(in the rows, 128 means zero)
A: rows in 4 groups, each row roughly a mix of its group's directions
A (117 x 12)
[[148 155  91 135 123 140 128 123 184 122 185 110]
 [ 88 171 113 124 101 130 106 112 136  86 121  78]
 [177 137 127 140  91  96 120  93 160 140 155 164]
 [185  92 125  99 141 180 137 128 110 114 147 115]
 [ 90 110 128 147 171 163 111 172  94 148 126 150]
 [ 79 153 113 116  85 136 105 122 131  89 141  86]
 [135 136 118 122 116 128 120 102 199 126 183 146]
 [175 104 172 121 132 112 136 158 101 165 102 155]
 [109 145 105 195 152 119  87 160 138 115 124 117]
 [168 162 135  77  99 143 145 129 161 133 148  94]
 [ 87 171 111 118  94 131 116 111 140  90 127  79]
 [117 109  99 206  99 126 136 110 117 101 135 127]
 [ 92 150 127 126 143 159 105 170 156  85 133  89]
 [174 101 146 143 116  77 148  91 133 131 152 160]
 [173 164  93 127  97 103 131 106 102 159 104 155]
 [103 119 141 150 153 156 100 168  95 132 156  79]
 [140  80 171 128 128  84 146  96 114 128 123 169]
 [ 77 141  95 172 156 172 133 145 138 151 121 123]
 [125  97 154 148 135 112 136 114 122 150  94 200]
 [143  75 153 132 136 129 100 124  72  88 128 143]
 [ 88 105  95 153 174 153 144 129 148 101 164 114]
 [105 136 141 164 112  94  99 105 121 143  69 158]
 [ 93 128  87 124 136 148 133 106 160  88 170  92]
 [120 194 105 159 126 109 112 123 178 115 136 114]
 [147 105 108 105 154 155 138 150 136 108 185  84]
 [ 63 105 163  99 158 124 121 132 151 159 121 114]
 [ 96 137 157 150 127 130  78 163 130  78 100 129]
 [167 203 133 134 106 104 116 153 112 124 141 128]
 [186  91 141 112 137 119 161 142 111 164 135 164]
 [137  77 151  90 140 131 132 158  78 149 129 156]
 [148 164  67 125 140 152 138 124 143 140 178 108]
 [126 176  86 125 125 169 116 153 157 124 147  87]
 [115 160  91 193 135 116 101 129 156 101 129 110]
 [121 112 151 109 113 103 113 103 168 152  69 160]
 [ 93 161 115 121  97 126 102 118 132  86 123  70]
 [108 106  83 194 100 132 125 127  98 110 116 122]
 [145 175 130  83 112 131 120 164 130 163 119  83]
 [ 82  86 169 107 155 149 111 140 136 154 128  94]
 [129  85 170  93 145 145 121 142  73 128 129 158]
 [102 102 104 206 123 124 136 105 129 104 141 134]
 [124  81 165 130 123 103 135  87 118 125 116 185]
 [150 123  81 169 111  98 115 100 134  76 139 118]
 [ 73 177 111 147 100 123 121  89 149 117 108 137]
 [173  89 160 104 104 113 138 163  96 161 133 133]
 [107 191 121  93 125 148 154  98 162 132 150 141]
 [163 177  72 111 110 120 147  96 131 129 135 101]
 [ 96 147 129  80 122 192 124 135 157 112 121 108]
 [151  83  93 132 156 168 158 110 116  99 161 131]
 [141 104  89 181 140 118 143  92 140 117 168 156]
 [104 161  73 181 131 137 131 121 166 125 130 110]
 [107 151 142 123 135 136 102 169 173  84 148  90]
 [102 151  79 179 128 142 143 129 169 146 119 100]
 [ 97 157 158 170 144 150 106 151 157 150  99  94]
 [ 83 172 104 150 108 121  89 106 136 106 109  96]
 [145 106  96 193 153 129 119 102 134 100 128 164]
 [115 125 110 156 130 151  89 174  77 131 121  91]
 [165 178  84 108 100 115 142 107 127 130 130  87]
 [155 160  93  92 104 135 173 111 143 130 164 102]
 [137 131 207  93 135 129  97 131 105 114 124 139]
 [148 114  99 124 132 124 163  99  83 188 118 143]
 [ 59 109 159 155 132 140  87 148 135 112 130 124]
 [115 111  87 196  90 129 131 123 102 106 121 122]
 [142  85 141 128 123 102 152  76 118 150 132 180]
 [133 136 161  53  96 124 158 123 145 147 125 118]
 [176 154 114  96 104 112 175 116 141 151 137  92]
 [120 147  98 130 127 131  84 176  82 141  89 115]
 [152 138  71 131 159 148 151 119 151 146 180 122]
 [182 114 171 102 122 121 152 165 107 164 123 131]
 [125 141 106 141 127 137  79 177  81 139  97 107]
 [106 145 110 102 130 172 156  74 121 100 154 151]
 [ 81 145 160 140 102 101  93 149 131 160  93 108]
 [131  82 164 116 121 107 146  87 106 140 106 177]
 [128 117 102 148 147 152 153 117 166  79 177 108]
 [115 174  93 125 131 169 110 165 146 121 135  81]
 [161 144 119 138  90  97 130  81 160  89 128 100]
 [ 92 102 154 162 142 116 131 110 143 146  99 188]
 [121 117 177  81 155 141  91 150 138 162 107 111]
 [116 119 187 116  90 104 117 136 104 120  76 136]
 [100 147 159 139 143 148 128 167 152 184 100 105]
 [110 189 119  89 123 143 159 107 165 146 147 140]
 [118 168  72 131 132 179 125 150 123 140 125  91]
 [170 165 121  89  85 116 153 131 120 140 133  84]
 [134 126  82 141 128 106 162  87 148 106 117 181]
 [162  87 172  94 108 121 151 166 113 150 143 114]
 [118 135 182 158 151 126  77 169 123 132 105 115]
 [ 77 128 164 124 109 112  94 148 134 165  89 104]
 [ 93  74 170 100 151 136 157 108 125 105 120 145]
 [ 96 116 120 195 156 160  97 137 113 106 115 116]
 [161 108 198  86 111 106 121 133 119 138 111 119]
 [177 170 113 139  96  94 107 139 112 172 120 125]
 [141 153  65 118 141 153 147 112 145 120 178 110]
 [ 92 123 170 134 110 135  78 175 109 120 125  98]
 [177 126 170 115 116 112 142 150 101 166  96 158]
 [160  81 134 143 183 135 139 142 126 154 138 172]
 [166 149 106  80  90 134 121 153  96 137  89 124]
 [111  92 130 168 136 148 134 163 130 174  91  95]
 [ 83 101 158 166 141 122 112 123 135 144 104 183]
 [177  96 152 121 144 117 169 140 129 178 131 157]
 [123 165 110 146 128 108  75 167 103 143  85 134]
 [114  92 179 148 127  98 109 120 120  88 107 167]
 [160 178 160 105  91 114 160 127 136 122 169 115]
 [ 92  85 155 122 137 142 133 106  92 123  85 168]
 [123 146  71  91 125 131 167 110 131 132 164 165]
 [177 119 119  96 149 153 131 167 108 116 167  93]
 [157 122  89 181 129 106 133  99 149 126 173 150]
 [146  56 113 107 120 128 159 138  91 154 121 135]
 [154 104 128 143 176 134 160 121 140 158 132 188]
 [157 107 123 174 177 131 111 101 151 108 135 169]
 [141 133 151  50 156 142 115 153 128 154 115 121]
 [129 132  92  91 144 165 172 116 148 151 162  96]
 [111  78 176 138 133 110 130 103 126  90 116 171]
 [113 121 167  96 138 150 147 162 129 193 109 126]
 [127 164 156  72  89 124 145 153 117 145 139  93]
 [173  75 116 137 124 176 146 110 113 103 149 117]
 [129 133 150  97 108  98 160  86 179 135 115 161]
 [186 160 124 123  90  95 124 126 110 173 117 129]
 [ 86 145 186 130 105 107 144 124 154 142 160  98]]

the one row of each list that fits no group (the others fit one group, some only roughly)
    j_4: [112  96 115 200 136 149 110 125 117 108 101 100]
    j_463: [167  83  88 132 171 168 130 125 109 107 134 136]
    j_506: [108 140  97 191 130 144  85 138 123  92 116 145]
    j_677: [118 114 100 126 120 112 186  78 155 110 146 156]
    j_651: [110 146 115 206 151 115 118 129 131 101 160 136]
    j_955: [ 77 163 137 109 124 127  83 116 138 121  99  83]
    j_162: [120  83 166 104 144 165 143 149  89 162 109 134]
    j_901: [121 147 149 182 134 128  72 164 109 135 129 101]
    j_483: [135 123 199  91 136 115 100 163 110 144 120 138]
    j_82: [180 153 135  93  96  99 137 118 135 179 137 124]
    j_700: [138 188 112 134 102 105 142  90 129 140  82 150]
    j_829: [133  93 167  96 128 140 169 158 147 128 174 107]
 -> j_955
    j_67: [118 111  80 153 185 150 125 115 154 123 165 141]
    j_124: [ 99 112  94 160 187 152 106 122 147 103 152 133]
    j_180: [178 104  89 137 118 157 163 101 116  93 146 143]
    j_599: [174 145 157  87  89 103 129 113 122 170 110 138]
    j_869: [177 124 130  51 120 143 144 122 133 136 110 142]
    j_778: [ 90 173  97 133 136 145 136  91 161  90 134 102]
    j_310: [173 127  80 120 124 148 152 150 127  90 172 112]
    j_835: [ 88 111 184  92 156 127 122 132 155 160 141 108]
    j_71: [141 127 159  78 117 118 155 154 143 190 115 124]
    j_156: [181 156 112 145 133 111 161 104 135  96 162 163]
    j_664: [113 101 100 187 142 108 122  99 110 140 135 175]
    j_966: [138 180  85 115 115  98 135 102 159 102 159 145]
    j_732: [ 99 149  86 138 135 147  78 121 119  76 136 106]
    j_958: [162 158 101 111 139 126 182 102 161 151 149 103]
    j_516: [132  97 121 156 158 104  95 188  96 137 121 146]
 -> j_310
    j_962: [ 56 108 122 165 130 131  87 117 138 107 118 136]
    j_563: [146  79 160 145 161 116 139 142 131 165 115 177]
    j_133: [180 147 135  94  96 104 142 110 140 181 139 132]
    j_119: [132 185 141 137 110  96 111 132 186 129 118  99]
    j_552: [150 130 114  97 145 154 169 137 136 178 172 103]
    j_479: [120 106  97 189 156 125  93 169 109 116 131 125]
    j_764: [123 104 103 144 187 159  85 157 107 135 109 132]
    j_63: [116 109  85 196 152 107 119 110 116 133 140 157]
    j_425: [138 112 192  71 109 118 135 118 122 132  97 139]
    j_14: [ 80  87 145 146 153 156 126 131 129  71 115 136]
    j_269: [201 151 134  95 137 131 156 149 115 145 128 102]
 -> j_552
    j_854: [ 84 119 109 151 177 159  98 130 139  91 153 115]
    j_390: [102 100 147 173 149 120  78 143 110 139 101 163]
    j_852: [104 159 190 136 107  94 101 136 156 156 120 116]
    j_198: [151 137 143  59 108 122 159 110 142 171 139 122]
    j_120: [129  85 188 132 150 126 118 154 114 130 103 172]
    j_274: [171 105 102 100  93  97 161  87 122 110 144 135]
    j_597: [124  72 115 179 163 155 128 102 139 109 143 142]
    j_618: [113 138 110 203 142 122 133 116 123  98 172 127]
    j_608: [150 140 163 114 101  96 104 140  96 162  80 149]
    j_72: [120 142 168 106 150 141  81 170 120 156 124  88]
    j_811: [157 142 161  58 119  95 132 134 121 135 147 157]
    j_365: [150 180 110 135 150 118 143 135 190 119 159 115]
    j_933: [ 89 105 132 110 141 160 125 146 149  96 175  84]
    j_740: [134 184 116  95 104 116 160 106 177 143 142 121]
 -> j_365
    j_692: [ 74  87  83 158 131 149 145 120 104 117 138 108]
    j_533: [143 108 195  85 103 111 133 108 144 110 117 150]
    j_441: [150  99 134 151 144 123  92 138  52 141 133 127]
    j_911: [ 74 102  89 174 127 143 127 141  98 118 129  97]
    j_947: [143 188 167 119 123  88 101 139 155 147 114 143]
    j_795: [100 156  78 161  88  97 164 120 117 114 131 140]
    j_195: [149 150 183  97  94 128 124  84 146 105 115 106]
    j_849: [137 112 146 125 172 113  88 126 152 153  85 172]
    j_369: [144  65 147 116 138 125 113 148  69 119 127 149]
    j_582: [141 156 182 118  93 132 145 144 128 131 175  88]
    j_287: [151 110 106  80 131 147 187 101 135 112 156 140]
    j_186: [130 181 143  80  77 101 145 140 129 143 116 122]
    j_775: [110 143  64 182 156 141 121 145 117 133 144 111]
    j_15: [130 110  99 154 133 134 109  95  95  62 148 145]
 -> j_441
    j_977: [136 105  81 149 187 146 126 111 150 127 168 134]
    j_789: [150 117 100  86 130 135 185  90 145 111 151 149]
    j_65: [185 138 128  97 105 104 161 107 133 172 151 121]
    j_504: [129 150  98 199 118 126  84 143 128 104 128 140]
    j_412: [107  99 110 188 143 107 107 109 113 127 126 179]
    j_44: [199 133 135  95 144 134 161 154 118 148 140 103]
    j_142: [143 162 152  84  73 115 170 119 140 132 144 117]
    j_70: [177  91 107 122 102  83 129 105 111  91 143 140]
    j_859: [121 114 151  68 125 170 163 113 100 149 136 152]
    j_697: [180 156 131  73  99 120 122 135 128 140  90 148]
    j_988: [112  82 135 161 157 134 109 185 104 153 109 128]
    j_826: [103 145 163 175  93 103  91 149 125 150 108 105]
    j_808: [ 94 151  99 102  96 159 119 121 130  98 111  73]
    j_963: [168 150 104 175 114  79 108 134 105 160 128 138]
    j_92: [ 92 110 146 134 162 156 125 177 106 177 111 134]
 -> j_808
    j_118: [114 107 109 188 132 114 101 102 125 123 131 185]
    j_744: [164 178 117 156 140  93 103 125 142 121 113 176]
    j_821: [142 160  94  94 116 140 158 110 150 103 161  81]
    j_182: [142 168  65 154 133 147 132 143 108 152 128  89]
    j_380: [143 103 122  72 143 137 177  93 155 124 142 152]
    j_952: [ 98 152 113 162 119 164  78 153 119  99  94 131]
    j_301: [190 120  99 102 118 166 122 148  86 117 119 120]
    j_149: [ 68 144 108 168 106 119  78 115 129 115 113 131]
    j_485: [ 95 126 160  90 151 184 143 132 137 159 142 156]
    j_275: [158 158 169  75  98 108 137  93 149 115 134 125]
    j_55: [ 73 127 134 132 138 149 111 125 153  73 140  86]
    j_208: [159 135 154  55  98 118 154 102 131 131 140 134]
 -> j_485
    j_710: [144 192 146 116 129  82  93 135 155 110 141 135]
    j_95: [ 63 137 111 185 117 101 110 139 116 133 112 121]
    j_445: [134  97 187 110 113 110 127 103 159  88 128 157]
    j_77: [ 87 106 122 146 175 157 101 133 143  80 143 107]
    j_43: [110 147  70 188 148 141 109 146 125 125 148 114]
    j_6: [175 104 167 116 118  97 159 137 116 173 106 147]
    j_709: [ 83  93 129 163 141 125 102 113 113 118 104 183]
    j_368: [111 104 193 114 113 117 107 123 130  92  97 161]
    j_632: [121  95 119 155 155 121  89 172  79 113 132 154]
    j_259: [ 96 178 164 160  95  85 116 138 141 141 133 115]
    j_981: [110 104 105 194 143 107 104 119 109 127 125 173]
    j_296: [161 137 186  75 115  89 120 140 126 140 129 136]
    j_242: [165 130 164  86  88 105 148  96 147 110 132 156]
    j_360: [113 112  91 160 187 152  94 125 143 107 153 132]
 -> j_242
